Families of rows that turns and mirrors carry onto each other, the same ones carrying the whole set onto itself: the rest of each named row's family, in list order:
4 families of 8 rows:
Nezuk: [-21  10  19 -17   0  21 -20 -11]
Geku: [ 6  3  8 11 -2 -1  4 -5]
neba: [  5   4  -6   1   0  -4 -15 -13]
susel: [-18  16  31  -8  -9  18  -8  -8]
fiti: [-20   9  32  -6 -12  12  -1  -7]
Fipel: [ -5  19   9   2 -20   4   5  -1]
gitur: [  0   4 -10   5   4   5 -16 -16]
bazek: [-10  -2  21   0  11  18 -22 -19]
Fopaf: [  2  -2 -10   3  -2   9 -15 -11]
nogun: [-10   6  17   0 -28  12  -1  -4]
setiv: [  8   5   4  13  -3   2  -1 -10]
Kib: [ -8   0  17 -11  14  14 -24 -14]
Vavi: [-19  11  33 -11  -9  13  -8  -7]
vub: [-14  -3  20  -7   8  15 -24 -20]
Vof: [-29   8  13 -11  -7  18 -21 -18]
Muna: [  9  10   5  12 -10   1  -1  -6]
Kor: [ -6  16   2   5 -17   3   7  -4]
vob: [  7  11   6  10 -10  -6  -2 -10]
Voden: [-12  12   0  -1  19   7 -11 -14]
nir: [-24  14  32  -3  -7   9  -2 -12]
meris: [-11   0  21   0 -27  10  -6  -8]
Sugi: [-10   7   5  -1  20   5 -15 -19]
rado: [-10  14  23  -1 -26  15  -6  -8]
Paka: [-12  13   1  -1 -19   0   5  -4]
Mosot: [-10   0  15  -7  11  11 -28 -19]
zera: [ -4  10   3   1  18   1 -17 -18]
ruta: [  4   9  -9   6   0   1 -14 -13]
dami: [ -5   7   3  -7  17   0 -17 -14]
Dovo: [-28   7  19 -15  -4  16 -16 -14]
Laba: [-12   9  21  -5 -26  13  -5  -3]
Zikev: [ -6  20   8   4 -23   1   1  -7]
Big: [-25   9  20 -16   1  13 -21 -14]

Which other rows belong to the same family as Big? Fipel, Vavi, Muna, Mosot, zera, ruta, Laba
Which other rows belong to the same family as Zikev? Nezuk, neba, susel, Kib, vob, rado, dami

